One turn moves each row of this set onto another row. After a few examples, where does it send each row asked below?
negeg: [ 14.5  17.5 -10.0  -1.8  11.1 -20.1  -2.4  35.7  -5.7  -3.9  28.8 -13.1
  10.9  18.6 -11.9  -4.0   2.0   0.8  -9.0   0.1  11.0   3.7  13.1   5.0
  -9.1   7.3   8.4   1.9  -2.6   1.1  17.5 -13.7]
Biz: [ -1.5  -5.2  -8.2   6.9   2.8   2.0   6.2   3.9  10.4  -6.2   0.7 -13.8
  -1.7 -13.6  -5.7   2.3  11.2   9.8  -7.2   9.4  14.9  -7.5  13.9   5.0
  -8.7   7.2  -9.0   1.5   2.4 -43.6   5.8  -9.3]
Zol: [  4.9   3.9 -11.8  10.2  -8.5 -22.6  13.0  -7.3   1.9 -20.1  29.7 -13.3
   1.0   0.0 -15.2  13.8   0.9  -9.0 -12.5  -6.5   9.4  -6.1  10.6   8.2
 -13.5   6.3   9.2   2.5   2.9 -22.8 -17.7 -13.2]
fub: [-25.4   4.3 -10.1   5.4   8.9 -25.6  10.8   3.8  -0.6  -2.2  -6.1  21.4
  -6.6  -0.3  -3.3  -6.5 -19.8   8.7   5.5  -1.6   2.7   2.9  -3.7  12.1
  -4.7  11.7  -9.6 -18.8  -0.6   6.6   7.9  -8.8]
fumog: [-13.3   4.1 -14.6   4.5   1.7 -20.8   2.3  -1.8   4.4  -1.9  18.0  12.8
  -2.9  35.2  -6.4   1.4   7.3  -0.5 -11.8  -4.1   9.7  -2.0  19.7   3.4
  -5.9   2.5  -3.3  11.2   0.6  35.2   7.4  -4.0]
zurut: [ 24.6   2.3  -7.7   0.4   5.7  -3.0   5.3  32.0   6.3  -5.7  -6.9   6.0
   5.7   3.1 -17.6   1.3  -1.7 -15.0   0.8  -5.6  10.9 -11.0  10.2  -2.0
 -11.0  -1.9  -9.8 -15.1   8.2   4.0  12.7  -7.5]
Suzon: [  8.2   5.1 -12.7  14.0  -5.6 -22.9  11.9 -11.3   5.9  -5.5  27.6 -13.2
  -0.7   1.2 -10.9   3.4  -4.9  -3.7  -8.9  -8.7   7.0  -4.6  10.1   6.2
  -5.9   8.9  13.2   3.8  -3.9 -20.9 -26.9 -15.1]
vimor: [ -4.9 -11.7  -7.2   8.7 -11.9 -23.2   6.4 -12.0   7.9   1.7 -14.4  -7.3
  -2.0  -5.5 -10.4   1.3   6.3   5.0 -10.4 -12.2  -3.6  -4.7  16.9  -1.3
  -6.1   6.4  14.6  16.2   0.2   3.8  45.5  -8.3]
kos: [-28.0  -0.7  -6.9   8.7  -7.2 -17.6   5.3   6.0   2.2  -4.6 -22.4  27.7
   1.3 -11.4  -8.1  -3.8   7.3   3.8  -8.4   8.0   2.5  -4.6   7.6  17.5
 -10.0   6.3  -4.5  -1.8   2.9 -12.5  14.4  -5.4]
vanif: [-24.0  -9.9   7.0   9.9 -12.5 -23.9   1.3  -6.2   1.1  -7.7   9.5  -9.0
  -4.8   6.9 -14.0  -3.4   6.4  39.0  -7.8 -20.8  17.4  -9.8  20.7   6.6
 -12.6   9.6  11.4   4.8   7.9  -2.5  -7.7  -3.3]
gukin: [ 14.9  20.9  -2.4  16.2  20.6 -21.1  -1.6  22.8  -2.7  -1.2  11.7  -3.9
   1.9   5.6  -6.3  -3.8  17.2   8.9 -13.7  -6.3  -0.5  -7.9  15.0  -1.1
  -2.8   4.2  23.4  28.1   1.5  -9.9  11.8  -1.4]
Tera: [-15.9   0.7 -12.0  -1.4 -18.9 -16.1 -15.7   3.8  -5.4  -1.3  22.4   1.6
   0.1  14.0  -6.6  -0.7  17.0   2.4 -24.3  -4.8  16.0  -4.5  24.4   6.7
  -6.8   8.7  -9.5  -0.5  -5.2  20.1  20.0 -13.6]
Sen: [-23.8  -1.3  -4.6  -1.1   3.6 -12.0   1.7   2.4  -3.6  -2.4 -12.6  28.7
   3.7  -9.5  -8.8  -8.0  -0.4  10.4  -0.4  -4.8  -3.4  -2.7   3.2  19.9
  -2.5   4.8 -14.0 -10.6  -7.0   2.1   7.6 -14.1]
mun: [  4.4  -8.4  -8.9  -6.1   1.6   7.4   5.4   5.7  11.6  -6.6   8.2 -12.4
   2.3  -0.5 -14.3  -0.7   3.0   7.7  11.2   7.0   5.9   8.9  15.0  14.6
  -1.2   2.6 -13.6  -3.1 -16.9 -18.2  -5.0 -19.0]
Dal: [-22.1  -7.9   4.5  11.1 -11.9 -20.7   7.6  -7.1  10.5  -4.0   3.6  -0.6
  -1.8  22.0 -15.4  -5.9   6.3  33.2  -2.6 -10.0  15.5  -6.3  22.6   7.8
 -14.3   3.6  15.0  12.9   9.9   1.2 -15.1   2.3]
Luk: [-17.5   2.7  -9.9  20.6  -7.8 -28.0 -17.9   0.3  -5.3   1.7   9.2  -4.2
  -2.9  -1.9   7.3  -0.2  15.6  14.2 -36.5  -7.9  16.0 -11.8  24.8  -2.5
  -6.0  12.7   2.0   5.0  10.5   6.4  13.4  -7.8]
lazu: [  0.5   5.0  -2.6  18.2 -10.1 -26.0  -6.3 -11.9  16.0   8.8 -15.5  -9.7
 -12.9  11.7  -6.0  -2.1  -7.6  10.0  -0.3   7.0  -2.8   9.1  15.0  -3.4
  -4.4   5.9  13.7   2.2  18.1   9.8  32.3 -10.1]
rov: [-29.5   4.9 -12.6  14.3  -1.4 -31.2  14.0   7.2   4.5  -3.2 -16.3  20.3
  -8.6  -3.9  -2.0  -1.6 -11.4   2.6  -2.2  10.6   8.7   0.4   1.3   9.8
 -12.1  11.7   0.3 -10.9   8.8  -7.4  14.5  -0.4]
kovus: [  2.3  -0.7 -11.5   6.4  18.0  -9.9  22.7   1.2  14.6 -15.7   8.7 -12.0
 -14.2   7.4  -9.6   9.6 -12.1   6.3  22.8   0.4   3.5  12.2   6.3   8.0
  -2.0   3.7  -2.5   2.5  -9.6  -4.3  -9.1  -6.4]
giv: [ 27.9  11.4  -4.4  14.4  11.4  -8.5   3.1  23.6  12.4   1.8 -15.6   7.5
  -7.2   4.6 -12.3  -1.0  -5.9  -8.7   6.7  -4.0   3.2  -6.6   8.4  -5.1
  -4.8  -3.1   2.2  -7.0  10.2   8.6   0.8  -1.5]
fipa: [ -3.3   2.7 -10.6  19.2  18.9 -16.2  23.7   0.1  13.4 -16.1   1.7 -13.0
 -17.4  -5.8  -0.7  11.5  -3.4   9.4   4.3   3.6  12.3  -3.5   6.7  -2.3
  -9.1   7.8   1.3   7.8   9.3 -31.3   1.7   3.8]
nez: [ -3.5  11.6 -24.1  10.9  11.5  -5.2   9.4  -6.4   9.5   4.3 -17.7  -6.1
  -2.1  18.7 -13.2  -6.0  26.7   7.3  -6.8  -2.6 -18.2 -18.0  24.0   5.3
  -5.5  -9.2  12.5  -3.7   6.0   1.3  21.2   1.2]
sozit: [ 14.6  25.1  -6.9   9.9  14.8 -23.0   2.3  30.1   3.1  -6.8  18.0  -4.0
   1.2  24.9 -11.7   0.9   8.5  -1.1  -3.6   8.6   4.2   4.4  15.9   2.2
  -8.7   2.2  20.5  19.6   4.8   1.8  13.0  -2.0]
noneb: [-23.0  -7.6   2.5  -0.3 -18.2 -16.6   9.0  -3.3  10.2  -6.0  13.9  -1.0
  -3.2  31.2 -20.9  -7.0   5.2  25.4  -0.2  -5.1  23.8  -5.5  19.8   8.4
 -20.2   5.4   7.1   2.9  11.4   1.6  -5.1   0.3]
Sefu: [-15.4   8.1 -13.0  26.3  11.9 -32.1  -0.3  -5.8   3.7   1.8   4.8   7.1
  -5.0  18.5   8.9   2.8   6.8  12.6 -23.7  -7.4   8.5 -10.2  19.2  -4.9
  -5.1   6.7   7.4  16.2  15.8  22.3   1.1   2.1]
Leton: [ 11.2   9.3  -7.7   8.9  -3.3 -10.8   7.4 -16.7   8.0  -2.8  28.3  -3.5
  -1.4   9.3 -13.9  -0.6   1.7  -2.2  -7.2  -3.3   3.5  -9.4   8.1   6.3
  -5.3   3.1   6.1   6.8   0.8 -22.6 -27.6 -15.5]
tigo: [ -4.8 -19.4  -7.6  -3.9   7.5 -12.2   9.4  -8.1   1.1  -4.5  -2.5  -3.2
  19.5   7.0 -13.2   2.3   1.4   9.8 -12.6 -17.8  -2.5 -11.6  14.3   1.7
 -11.0   1.9  -8.9   2.3  11.2  10.1  42.0 -17.4]
geve: [ 23.9   7.0  -5.6  21.8   6.1 -16.5   4.8  23.8   8.0   4.7 -18.2  -1.4
 -10.7 -17.0  -6.4  -0.9  -2.9  -5.7  -1.9 -14.0   4.4 -12.5   8.1  -9.5
  -1.6   5.7  11.4  -4.5   1.8  -2.7   8.6   0.4]
sedon: [  1.5  -2.2  -3.7   4.4   9.6 -16.1  -3.9  -7.7   8.4   2.9  -3.6  -6.0
   9.1  23.8  -8.2  -1.8 -14.1  15.4  -1.7   2.4  -0.6   1.4  11.8  -0.1
 -10.2   1.4  -9.0 -11.1  29.6  16.0  27.8 -21.1]
suro: [ 20.9  -2.7  -8.6   7.2   0.4 -11.5   6.6  31.1   1.7  -3.4  -9.3  -2.9
   0.9 -17.6 -11.9   2.3   1.2 -12.0  -8.5 -17.1  13.1 -16.7  10.6  -4.9
  -8.9   5.0  -1.1 -12.0  -0.9  -6.5  20.5  -4.8]
pota: [ 13.8  14.3  -5.4   4.1  17.3 -17.9  -7.1  29.5 -11.8   3.0  23.9 -12.9
   9.7  -0.5  -6.0  -9.0  10.6  11.3 -20.0 -12.6   6.3  -9.0  13.5   0.6
  -3.1  10.9  11.7  10.5  -6.3 -10.8  17.1 -13.0]
kulup: [  7.6   8.5  -6.4   6.1  -5.9 -11.3   8.3 -12.2   4.7 -18.4  30.3  -2.7
  -0.5   9.0 -19.0   9.4   7.3  -8.4  -9.7  -1.4   7.7 -11.0   9.2   7.5
 -13.0   0.8   1.8   5.4   8.4 -25.9 -19.3 -14.1]
Domu: [-24.3  -9.6   4.6  -2.1 -18.8 -19.4   3.8  -2.6   0.0 -10.0  19.8  -9.6
  -6.3  16.2 -19.7  -4.2   3.6  30.7  -4.9 -16.1  24.7  -8.0  18.6   6.8
 -17.9  11.5   3.3  -4.5   7.2  -2.6   1.8  -4.3]
kefip: [ -2.7   6.0 -24.4  12.5  17.3 -12.4   3.2  -4.8  -0.9   5.3 -11.5 -21.6
   3.1   3.4  -5.3  -8.0  14.7  19.1 -11.9 -17.8 -19.4 -16.0  22.0   7.2
  -0.2   0.0   8.3 -19.8  -0.8   5.0  15.7 -10.5]
Nisa: [ -6.9  16.1 -27.1   5.4  -0.2 -13.6  10.9   2.6   6.5  -8.4  -5.9 -15.3
 -11.3  25.2 -17.4   1.8  17.4  -2.9  -3.8   5.0  -6.6  -8.9  22.8   5.5
 -14.7  -4.4   8.8 -20.6  10.5   2.8  33.8   1.5]
Tokan: [ -6.4  10.6 -27.6   7.0   6.2 -21.0   3.5   4.0  -4.3  -6.6   1.3 -30.0
  -5.9   9.5 -10.2   1.4   5.4  10.0  -7.9  -9.9  -7.2  -6.8  20.2   7.2
 -10.0   3.9   3.9 -36.1   3.8   6.6  29.0 -10.9]

Nisa turns into Tokan
vimor turns into lazu
Leton turns into kulup
And these:
rov turns into fub
zurut turns into suro
Tera turns into Luk
fipa turns into kovus
Domu turns into vanif
gukin turns into sozit

